Each row is where one point has got to under a steady rotation. How many ticks took it there?
The counts run from 0 to 219.
[204 139 116 150 124 129  95 124 120  75 172 122 125 112 176  98 133 131
 145 155 109 147 132 112 111 169 125 134 103 152 122 132  97 164 132 119
 154 133  67 166 120  83 102  97 132 125 154 132 150  94 123 156 134 103
 123 157 123 133 129 175  85]	205
[200 142 129 109 164 120  87 127 114  96 184 108 151  94 148 112 128 120
 139 140  95 175 124 109 109 149 169 128 109 138  99 142 129 155 105 136
 112 107  76 146  99  76 105 100 137 130 140 131 155 117 108 145 107  82
 124 170 141 148 136 157  95]	36
[190 150 111 122 169  98 106 117 108 101 167 131 144 119 154 124 126 125
 148 135 107 151 139  94 111 182 145 128 138 139  99 130 140 173 123 154
 133  81  78 149 106  92 110  94 109 115 142 134 155 114 135 154 109  91
 140 181 150 169 139 152  98]	179
[161 134 134 101 171 138  99 119 127 124 154 120 123 110 158 104 156 125
 147 117 111 132 103 134  99 184 141 141 107 141 100 147 152 139 135 162
 128  70  80 164  99  98 101 127  98 119 174 114 143 106 141 167 106  88
 147 163 113 181 170 141 123]	134
[184 135 110 111 147 130  89 115 160  85 174 126 116 118 172  82 144 137
 140 141  98 133 127 123 104 170 161 143 106 162 132 158 100 163 140 133
 162 120  74 149 122  77  93 107 137 127 145 134 159 129 138 160 126  96
 114 177 123 134 139 163 100]	209
[163 139 126 131 175 146 100 124 108 107 145 114 128 134 160 117 146 155
 159 132  83 127 113 120  96 188 118 159 128 163 116 150 130 176 114 142
 142 107  73 154 116  64  88 127 106 111 136 134 156 136 153 164 104  97
 138 185 139 146 137 136 109]	15
[175 144 127 134 175 132  79 104 105 110 151 132 151 130 175 133 131 131
 157 136 106 140  99 105 110 172 132 133 135 132 112 139 146 167 142 138
 121  74  79 151  99  96 111 106 118  98 139 133 117 112 127 168 101 104
 147 178 154 189 164 145  87]	141
[179 151 130 113 135 147  94 138 125  85 184 118 120 107 162  89 162 104
 149 144 121 174 125 102  95 161 171 137 103 142 109 129  99 131 112 123
 123 107  84 144 102  75 100  98 153 146 154 111 146  97 111 158 126  93
 137 168 134 149 143 144 109]	77
[186 148 119 140 154 140 104 115 127 112 179 134 129 128 168  95 130 120
 133 149  89 147 125 107 121 195 121 143 122 181 132 147 115 172 145 132
 158 103  75 139 126  89 101 104 140 120 162 119 170 106 135 140  98  90
 149 155 113 151 132 150 113]	51
[189 166 111 144 150 127  97 123 122 114 145 124 143 101 136 136 162 138
 167 128  84 146 138 101 129 166 111 132 120 152 118 171 114 161 142 139
 137  88  81 155 110  89 113 104 112 120 127 119 140 100 136 158  93  69
 145 169  85 162 150 149  90]	186
[165 167 121 139 148 151  81 114 136  93 159 143 122 137 188 113 153 129
 162 153 111 151  99 112 112 176 140 152 131 143 143 136 103 147 149 127
 123  89  87 160 104 100 107 100 141 106 145 128 108 126 140 174 121 115
 148 172 147 177 162 144  79]	103
[166 126 117  87 168 120  96 131 130 109 169 105 129 108 147  93 150 147
 135 122  94 125 131 126 100 173 143 143 109 151  94 152 143 161 128 173
 147 101  70 167 111  73  99 123 106 130 142 119 161 119 134 159 121  92
 131 186 108 148 151 144 118]	172
[197 152 100 115 131 124 101 144 116 118 159 110 142  93 144 116 149 137
 150 124  98 161 153 117 117 154 147 140 109 141  98 171 127 137 108 138
 129 114  77 169 120  71 103 107 104 128 162 123 142 102 131 158 101  65
 137 169  90 136 138 154 107]	31
[174 151 131 119 148 127  90 105 159  75 154 126 116  89 153 115 152 113
 175 138 115 149 143 135  97 163 147 128  86 135 103 138 108 134 147 123
 140 101  81 155  86 101  88 122 121 139 145 122 144 118 114 146 102  77
 138 154 130 161 164 177 105]	83
[163 142 126 122 151 154  80 124 119  80 137 109 126 116 189 113 161 130
 174 134 135 142 137 126  83 166 134 141  95 125  92 138 124 127 125 108
 136 107  66 159  98  63  81 140 119 142 138 125 123 113 128 164 116  90
 148 172 138 151 150 153 121]	120
[178 145 120 138 164 122  96 111  93 113 145 133 150 125 172 134 128 123
 160 133 116 140 109 114 108 175 126 132 129 131  99 132 156 160 139 134
 122  75  74 153 108 101 109 108 100 103 161 133 125 100 132 166  91  93
 155 166 149 189 160 152 103]	139
[180 122 145 125 148 135  93 128 119  67 159  91 129  91 159 129 150 160
 152 134 101 138 111 137  93 158 128 133 102 129  98 141 121 155 108 138
 132 116  71 177  91  82  94 127  98 124 146 147 134 115 137 168 130  90
 110 171 122 140 142 163  93]	162
[185 159 109 107 134 138  98 143 131  90 186 122 127 111 164 112 148 113
 149 168 114 176 143 127 100 159 177 157 110 141 107 131 116 130 110 126
 117 118  88 169 111  77  99  99 137 138 165 125 141 132 117 150 113  88
 140 171 153 143 140 158  94]	74
[178 155 126 124 148 131  88 109 156  78 149 121 117  91 161 109 156 112
 178 132 122 151 147 126  93 165 144 131  85 134 104 145 103 134 145 113
 137  98  77 147  92  94  84 123 124 146 137 118 144 111 117 146 102  70
 142 158 128 154 160 171 115]	82
[175 118 135 137 163 150 100 122 100 111 185 108 133 119 160 118 129 147
 119 157  82 123  96 116 114 176 117 136 121 165 116 141 141 179 131 144
 150 101  82 157 123  83 110 104 129 120 180 142 145  88 145 156 100 102
 142 173 112 158 142 147  97]	10
[187 149 104 105 134 130  95 148 126 113 169 103 133  95 141 103 168 148
 144 119  89 152 140 111 121 155 150 145 113 149 110 177 116 139 109 152
 135 110  81 168 115  71 107 107 115 123 150 117 136 110 136 167 127  80
 132 179  83 133 149 144 101]	29
[176 116 138 132 160 149  96 121 111 105 185 110 131 114 151 127 127 147
 117 157  81 126  96 130 116 172 116 135 120 164 115 138 141 174 134 148
 147 102  83 166 117  90 115 108 128 119 181 146 144  98 150 156 104  96
 133 175 115 161 144 153  93]	9
[178 135 138 117 145 130  93 107 151  92 186 127 116  87 147 106 144 113
 151 160 103 142 121 133 109 159 140 127  82 144 103 132 120 140 152 129
 142  95  84 163  88 112  99  97 136 137 178 117 143  91 105 145 106 100
 147 150 123 166 178 175  98]	86
[169 143 131 129 175 137  76 108 110 107 154 127 149 129 171 128 140 134
 153 133  98 140  88 104 117 167 130 134 132 135 116 143 138 163 139 144
 120  76  80 159  97  91 115 110 125 102 127 131 115 111 129 168 108 113
 146 179 144 187 165 137  83]	142
[168 120 111  86 172 121  88 122 134 106 168 108 133 110 164  94 143 147
 137 126  93 120 132 118 105 173 146 139 112 151 100 159 144 161 131 161
 156 104  67 159 107  68  95 126 116 125 137 127 157 122 133 160 119 100
 130 189 116 146 152 147 119]	171
[167 133 126 140 172 149  99 124 104 110 148 118 132 137 168 119 142 152
 152 136  84 124 117 114  96 188 116 155 131 166 118 155 136 177 119 135
 147 104  71 145 125  61  88 126 110 110 144 136 152 127 156 164  97  94
 141 183 133 148 135 135 115]	14
[180 152 114 128 155 150  95 135 116 106 173 112 148 118 174 151 135 147
 142 168  94 151 112 135 124 167 123 152 129 141 117 147 145 148 118 141
 124 104  88 199  99  85 116 130 127 114 160 141 118 136 148 153 110  80
 147 173 122 160 141 150  75]	151
[187 155 128 127 160 116  84 111 141  86 160 125 134  87 145 119 132 127
 160 140  88 141 148 135 111 173 116 121  96 149 105 139 118 163 155 140
 143 107  74 170  94  94 102 121 126 138 117 129 164 123 125 123  95  74
 135 157 122 151 152 173  99]	44
[173 147 117 106 157 115  96 116 127  92 172 137 120 120 138 104 142 117
 153 156 103 149 135 103  94 165 171 150 118 148 104 126 119 166 127 137
 128  99  82 137 119  87 100  73 127 136 145 132 155 114 119 163 100 103
 139 188 170 162 157 154 102]	219
[184 106 104 116 157 120  85 111 122  97 173 110 141 116 184 105 126 151
 138 138 107 123 144 107 113 159 135 128 110 143 100 156 139 169 139 130
 172 115  57 148 116  68  93 117 127 123 150 139 135 101 123 158 122 105
 133 185 121 140 139 164 112]	168
[157 157 139 117 156 151 103 127 135 116 150 143 114 121 158  91 161 111
 160 141  98 139  97 145  91 195 132 160  99 159 115 126 127 145 148 149
 119  84  77 167 106 105  98 111 116 120 154 102 163 121 131 155  96 103
 156 147 134 178 173 141 115]	95
[181 136 111 105 149 111 111 138 104 115 158 119 131 109 147 102 144 131
 142 123 103 137 143 118 106 183 131 141 118 146  89 134 148 162 125 168
 138  95  70 167 121  86 111 104  90 131 157 121 167  88 137 156 107  84
 140 172 111 157 146 150 120]	175
[176 136 112 106 125 130 109 134 140 106 162 121 108 106 142  83 161 137
 144 139  98 133 139 134  98 175 152 155  92 165 105 146 113 156 136 141
 139 117  73 157 140  85 102  89 105 148 168 127 167  96 138 168 101  81
 123 169 107 146 153 160 114]	213
[165 151 127 133 154 155  77 130 107 116 150 119 141 118 166 122 163 148
 153 126  92 133  98 109 121 168 106 138 125 142 127 155 129 154 149 147
 123  84  84 173 105  86 121 118 126 114 122 116 111  94 137 173 112 102
 148 173  97 177 169 129  89]	145
[174 134 117 126 151 144  92 106 135 117 180 139 127 115 170  95 135 104
 143 155 109 137 124 116 117 171 137 132  96 159 113 139 128 144 163 115
 157  98  71 140 116  98  97 101 147 130 178 107 143  88 106 145  91 103
 163 148 119 169 165 159 115]	89
[177 154 129 126 140 147  91 129 128  83 164 119 121 104 167  90 166 104
 160 129 127 166 145  99  93 168 156 132  94 139 110 143  93 128 127 106
 128 101  78 134 106  74  94 109 141 152 143 105 145  90 116 157 116  81
 141 159 119 148 144 149 123]	79
[173 158 107 140 144 151  91 136 115 116 148 119 149 118 179 149 142 151
 156 151  94 142 126 134 128 170 103 149 124 141 118 153 143 146 134 136
 133 103  81 192 111  83 115 134 115 115 149 136 113 125 153 156 100  73
 152 172 110 164 146 153  82]	149
[178 126 140 131 153 143  94 123 120  73 149  94 132  98 167 132 150 160
 159 128 105 143 116 135  88 162 129 137 104 131 103 148 119 156 106 129
 132 114  70 170  90  74  92 140 105 121 141 144 135 127 145 168 125  83
 114 172 126 141 137 163  96]	161
[190 168 106 144 150 125  98 118 129 117 147 129 148 102 136 144 149 141
 166 135  79 146 143 110 130 164 111 135 121 149 117 171 120 161 138 139
 136  94  79 162 113  89 112 106 114 118 129 121 141 108 136 152  89  68
 143 168  95 161 150 156  88]	187
[180 137 128 131 152 168  96 148  97 104 186 102 148 121 178 127 140 142
 124 155  96 159  95 114 116 164 132 146 127 146 117 144 133 146 101 134
 119 106  86 171 103  69 117 125 142 120 170 133 123 108 142 164 128  93
 136 173 114 152 127 134  90]	154
[173 158 104 114 113 152  88 148 134 106 160 123 119 113 148  98 179 145
 161 151  85 146 141 117 116 157 145 170 106 154 125 160  92 133 131 130
 128 124  78 175 133  74 106  94 130 131 142 109 132 109 125 173 110 101
 142 172 104 135 162 143  94]	68
[180 154 109 133 135 140  82 114 140  90 164 137 126 130 163 113 152 146
 164 156  87 147 127 102 117 159 151 163 123 155 136 153  92 159 138 120
 134 113  79 151 123  83  99  84 139 109 130 130 131 132 123 172 112 121
 136 183 148 145 159 149  79]	64
